Each row is where one point has got to under a steady rotation. How many steps took it there?
The counts run from 0 to 641.
-0.79 +1.48 +2.43 -1.84 +1.09 +1.23 +0.28 +1.57 -0.21 -1.25 +2.24 +1.09
 -2.17 -3.09 -2.87 +4.48 +5.05 +2.89 +0.38 +1.35 -3.54 -5.10 -0.32 -4.11
 +0.46 +0.11 +1.38 +2.89 +1.29 +1.99 +1.84 +1.43 -0.75 -1.23 -0.60 -1.28
 -1.57 +3.99 => 568
-0.93 -0.52 +0.35 -1.42 +2.33 +1.09 +1.24 -0.34 +0.62 -2.36 +2.16 +0.70
 -2.35 -2.75 -1.97 +3.02 +3.90 +1.38 +0.91 +2.62 -3.66 -5.26 +0.18 -5.47
 +2.82 +0.75 +0.59 +2.24 +1.40 +1.32 -0.57 +2.10 -0.54 +1.09 +0.28 -2.98
 -1.60 +4.82 => 489
-3.26 -1.90 +2.08 -0.23 +1.81 +1.07 +0.08 +0.12 +1.56 -1.53 +3.20 +0.65
 -1.34 -2.62 -2.23 +1.99 +4.42 +2.07 +0.97 +0.54 -3.63 -5.19 -0.97 -6.40
 +2.94 +1.22 +0.41 +0.91 +0.90 +0.83 -0.87 +2.16 -1.02 -0.21 +0.65 -1.97
 +1.11 +4.09 => 454
-0.60 +1.08 +1.77 -1.65 +2.37 +2.38 -0.63 -0.56 +0.29 -1.69 +3.36 -1.06
 -0.73 -2.42 -3.40 +1.49 +5.00 +2.02 -3.10 +2.36 -3.80 -4.28 -3.89 -4.47
 +0.92 +0.31 +1.58 +2.24 -0.03 +1.69 +1.02 +0.46 -2.17 -1.51 +0.42 -0.27
 +0.80 +3.48 => 84
-2.14 +0.62 +0.10 -1.74 +1.36 -0.61 -1.42 -0.11 -0.35 -1.72 +1.37 +0.28
 -2.02 -2.61 -2.39 +3.33 +5.77 +2.63 +0.05 +2.10 -3.61 -4.93 +2.52 -4.86
 +1.87 +0.38 -0.06 +2.48 +1.26 +1.35 +0.33 +2.80 -1.02 +0.29 -1.53 -3.29
 -0.03 +4.10 => 186
-0.90 +2.19 +2.28 -2.98 +0.95 +0.51 -1.10 +0.31 -0.32 -1.20 +1.53 +1.01
 -0.66 -2.75 -2.29 +3.03 +4.49 +4.52 +0.81 +3.83 -3.47 -4.25 +0.11 -5.59
 +1.84 +1.12 -0.14 +2.63 +0.68 +2.98 +1.14 +1.29 -0.64 -0.98 -1.63 -1.10
 -1.09 +2.48 => 265
+0.22 +4.94 +0.01 -3.13 +0.84 +0.13 -1.98 +1.37 -0.71 -3.17 +2.28 -2.00
 -1.52 -0.66 +1.82 +2.04 +5.35 +3.32 -0.65 +2.80 -2.97 -1.40 +2.30 -2.74
 +1.37 +0.48 +1.68 +3.35 +3.30 +0.92 +0.11 +2.21 -2.51 -1.35 +3.92 -1.56
 -0.27 +2.19 => 588
-1.36 +3.78 +1.78 -5.05 +1.40 +0.26 -3.64 +1.21 +0.63 -1.74 +2.17 -1.24
 +0.21 -0.99 -0.37 +1.03 +5.64 +3.25 -1.21 +4.37 -3.28 -1.30 -1.20 -3.22
 +1.91 -0.77 +0.11 +3.07 +1.88 +1.03 -0.29 +0.37 -2.04 -2.40 +3.22 +0.22
 +1.42 +0.86 => 282
-0.46 +2.71 -1.27 -4.00 +2.43 +1.61 -2.13 -0.76 +0.35 -2.94 +2.39 -0.72
 -2.73 +0.10 +0.57 +1.20 +5.39 +3.93 -0.15 +4.79 -2.61 -1.66 +1.33 -3.76
 +3.71 +0.90 +1.12 +1.96 +0.95 +1.07 -1.84 +1.79 -2.32 -2.68 +0.58 -1.59
 +1.90 +1.92 => 26
-0.51 +2.39 +1.27 -0.85 +1.85 +1.67 -0.50 +0.84 +0.72 -3.11 +4.47 -2.66
 -0.84 -0.81 +1.52 -0.16 +4.41 +0.94 -1.21 +0.79 -3.70 -2.19 -2.45 -4.64
 +1.80 +1.11 +2.35 +2.12 +2.62 +0.43 -0.82 +1.52 -2.75 -1.29 +5.81 -0.34
 +1.09 +2.48 => 92
-0.68 +0.69 -1.14 -3.15 +2.52 +1.10 -3.80 -0.55 +1.20 -3.23 +3.83 -2.15
 -2.29 -1.48 -2.26 +2.10 +6.31 +0.56 -1.19 +2.81 -1.44 -1.62 +0.76 -3.59
 +1.71 +0.85 +0.16 +1.26 +1.75 -0.11 -2.19 +1.31 -3.73 -1.42 +2.01 -1.73
 +2.89 +2.73 => 101
-1.64 -0.60 +1.24 +0.03 +1.56 +1.08 -0.51 -0.13 +0.76 -2.02 +3.92 -0.37
 -3.34 -2.10 -1.67 +3.46 +5.54 +1.42 +1.43 +0.13 -2.88 -4.48 -0.35 -5.38
 +1.99 +2.70 +1.50 +0.68 +1.82 +1.76 -0.27 +2.46 -2.03 -0.87 -0.90 -1.59
 +0.70 +3.81 => 112
-1.26 +1.25 +4.00 -1.46 +0.67 +1.32 -0.37 +3.22 +0.68 -1.07 +3.61 -0.16
 +0.70 -2.91 -1.92 +2.70 +4.86 +2.37 +0.14 +0.21 -3.44 -4.09 -1.81 -4.71
 -0.22 -0.03 +1.23 +2.36 +2.93 +1.05 +0.95 +1.17 -1.27 -1.25 +4.88 +0.53
 -0.39 +2.87 => 575
-0.62 +0.36 +1.33 -1.05 +1.91 +3.02 -0.70 -0.47 +0.39 -2.75 +3.78 -0.71
 +0.88 -4.49 -3.98 +2.08 +3.65 +2.12 -1.18 +2.10 -2.14 -4.56 -1.91 -6.77
 +0.68 +2.71 +0.42 +1.18 +0.57 +1.00 +0.21 +0.26 -2.25 -0.91 +1.96 +0.02
 +0.03 +2.72 => 80
+0.14 +2.44 -2.24 -3.59 +2.43 +2.64 -2.02 +0.08 +0.34 -3.76 +2.81 -1.55
 -2.16 -1.22 -1.44 +2.43 +5.22 +2.70 -1.81 +2.73 -1.49 -1.87 +1.86 -2.76
 +0.98 +1.62 +1.58 +2.33 +1.15 -0.49 -1.21 +1.63 -3.23 -3.11 +3.06 -0.68
 +2.44 +3.03 => 364
-2.33 +2.42 +2.14 -3.62 +1.85 -0.90 -2.78 +1.10 +0.38 -1.20 +1.77 -1.08
 +0.71 -1.74 -1.88 +0.34 +5.58 +2.33 -2.92 +2.72 -4.47 -3.30 -1.12 -3.38
 +1.62 -3.00 -0.04 +3.56 +1.24 +0.24 +0.48 +1.20 -1.66 -0.22 +2.99 -1.49
 +1.30 +2.94 => 203
-1.18 +1.77 +4.05 -2.24 +0.73 +1.79 +0.15 +2.76 +1.18 -1.49 +2.76 +0.01
 +1.25 -2.34 +0.02 +1.54 +3.39 +3.63 +0.49 +1.59 -4.10 -3.53 -2.57 -5.80
 +1.29 +0.72 +0.67 +2.35 +2.68 +1.26 +0.20 +0.77 -0.66 -1.18 +4.95 +0.84
 -0.89 +1.70 => 274
+0.34 +3.36 -1.67 -3.95 +2.28 +2.11 -1.84 -0.65 +0.03 -3.73 +2.08 -1.44
 -0.82 -1.14 +0.38 +0.61 +4.04 +3.74 -1.35 +5.13 -2.19 -1.18 +1.30 -4.96
 +2.44 +1.73 +0.64 +2.43 +1.09 +0.39 -1.50 +1.08 -2.25 -1.75 +3.52 -0.78
 +1.11 +2.03 => 24
-0.74 +4.29 +0.74 -3.59 +0.62 +0.46 -3.33 +1.07 -0.35 -2.88 +2.38 -2.22
 +1.00 -1.10 -0.25 +0.53 +5.26 +3.83 -2.41 +2.51 -2.99 -1.70 +1.61 -3.86
 +0.44 +0.57 +0.42 +3.05 +2.00 -0.03 +0.02 +1.01 -2.70 -2.05 +4.45 -0.15
 +1.53 +1.45 => 622
-2.33 +1.22 +0.58 -2.76 +0.53 -0.48 -3.39 +0.83 +0.98 -2.72 +1.42 -0.77
 +0.17 -3.04 -0.76 +2.19 +4.69 +2.46 +1.88 +2.84 -2.19 -2.14 +3.78 -6.01
 +2.89 +2.42 -1.86 +1.69 +2.97 +0.03 -1.63 +1.99 -1.57 +0.16 +3.12 -2.05
 +0.21 +1.86 => 218
-0.87 +1.07 +0.48 -0.12 +1.30 +1.20 -0.72 -1.05 +0.84 -3.12 +3.49 -0.57
 -3.59 -1.57 +0.54 +2.56 +4.71 +2.51 +1.91 +2.33 -2.78 -2.93 +0.38 -6.10
 +3.21 +3.71 +1.73 +0.76 +1.73 +1.77 -1.26 +2.18 -2.26 -1.81 -0.99 -1.84
 +0.29 +2.67 => 71
-1.88 +1.23 +2.60 -2.17 +2.47 +2.47 +1.02 +1.36 +1.05 -1.49 +2.92 +0.47
 -0.91 -0.53 -0.56 +1.27 +4.57 +4.59 -0.55 +1.90 -5.14 -4.03 -3.37 -4.52
 +2.12 -0.44 +2.23 +2.69 +0.42 +1.19 -0.07 +1.52 -0.85 -2.22 +1.85 +0.43
 +1.04 +2.52 => 10
-1.52 +1.10 +0.93 -0.75 +0.61 +0.17 +0.21 +0.53 -0.55 -2.59 +1.72 +0.10
 -0.70 -3.34 -0.68 +1.70 +3.40 +3.18 +0.43 +0.74 -4.01 -5.35 +2.13 -6.39
 +1.48 +1.42 +0.42 +2.63 +1.51 +1.00 +0.60 +1.99 -0.79 +1.36 +1.01 -2.91
 -2.14 +4.02 => 189
-0.98 -0.09 +1.37 +0.26 +0.87 +2.50 -0.30 -0.58 +0.97 -3.03 +3.88 -0.55
 -0.73 -3.32 -1.35 +2.19 +3.54 +1.98 +1.69 +1.07 -1.96 -3.70 -0.52 -7.54
 +1.87 +4.82 +0.78 +0.40 +2.03 +1.26 -0.78 +1.38 -1.96 -1.09 +1.41 -0.60
 -0.52 +2.87 => 75
-0.62 +0.13 +0.91 -1.63 +1.24 +2.70 -0.83 +0.97 +1.08 -3.07 +3.28 +0.07
 -1.04 -3.32 -1.81 +4.12 +4.22 +3.09 +2.13 +1.30 -0.99 -3.35 +1.85 -5.98
 +0.51 +4.32 +0.95 +0.47 +2.32 +0.50 -0.73 +1.60 -1.86 -2.79 +1.89 +0.16
 +0.47 +2.19 => 336
-1.56 +0.43 +1.62 -0.01 +1.02 +0.21 +0.32 -0.19 +0.17 -2.17 +2.73 -0.33
 -0.80 -3.25 -0.62 +1.77 +3.21 +1.84 +1.36 +1.88 -4.13 -4.96 -0.21 -7.22
 +2.93 +2.38 +0.42 +1.76 +2.46 +2.08 -0.02 +1.68 -0.86 +1.41 +0.84 -2.39
 -1.95 +3.29 => 491
-2.66 -0.49 +1.40 +0.46 +1.33 +0.87 -1.20 -0.52 +1.07 -2.52 +3.30 -0.08
 -2.10 -1.83 -0.75 +1.82 +4.57 +3.42 +1.17 -0.04 -3.70 -4.07 +0.94 -6.63
 +2.97 +2.83 +1.13 +0.51 +0.62 +0.90 -0.63 +2.95 -2.00 -1.30 -1.16 -1.72
 +1.66 +3.61 => 413
-1.30 +2.43 +0.31 -4.66 +2.08 +0.51 -0.95 +1.70 +1.10 -1.88 +1.84 -0.30
 -2.58 +0.06 +1.03 +2.27 +5.63 +2.79 +0.91 +3.69 -3.71 -1.78 +0.92 -2.42
 +2.93 -1.74 +1.16 +3.40 +2.68 +0.39 -1.37 +2.42 -0.73 -1.05 +3.24 -2.11
 +0.83 +2.38 => 249
-1.19 +0.38 +0.35 -1.62 +1.47 +0.76 +0.86 +0.55 -0.33 -2.44 +1.84 +0.36
 -1.29 -3.48 -1.92 +2.85 +3.75 +2.88 +0.09 +1.04 -3.61 -5.73 +2.12 -5.36
 +1.34 +1.39 +1.02 +2.69 +1.59 +0.63 +0.41 +2.61 -0.94 +1.39 +1.24 -2.96
 -1.52 +4.91 => 188
-2.48 -0.30 +2.87 +0.22 +0.86 +0.57 -1.27 +0.02 +0.40 -2.26 +2.85 -0.81
 +1.51 -3.94 -1.98 +0.04 +3.20 +2.00 -0.48 +1.13 -4.13 -4.64 -1.31 -8.05
 +1.76 +2.00 -0.80 +1.00 +1.12 +0.74 -0.34 +1.38 -1.65 +0.68 +1.73 -1.03
 -0.02 +2.77 => 457
-2.06 +2.21 +2.25 -1.87 +0.97 +1.50 -2.99 +1.31 +1.34 -2.26 +4.39 -2.15
 -0.14 -0.34 +0.05 +0.36 +6.24 +3.11 -1.10 +0.83 -2.95 -1.16 -1.80 -4.21
 +1.25 +0.90 +1.53 +1.88 +2.06 +0.04 -0.56 +1.61 -2.89 -3.77 +3.78 +1.01
 +3.14 +0.93 => 356
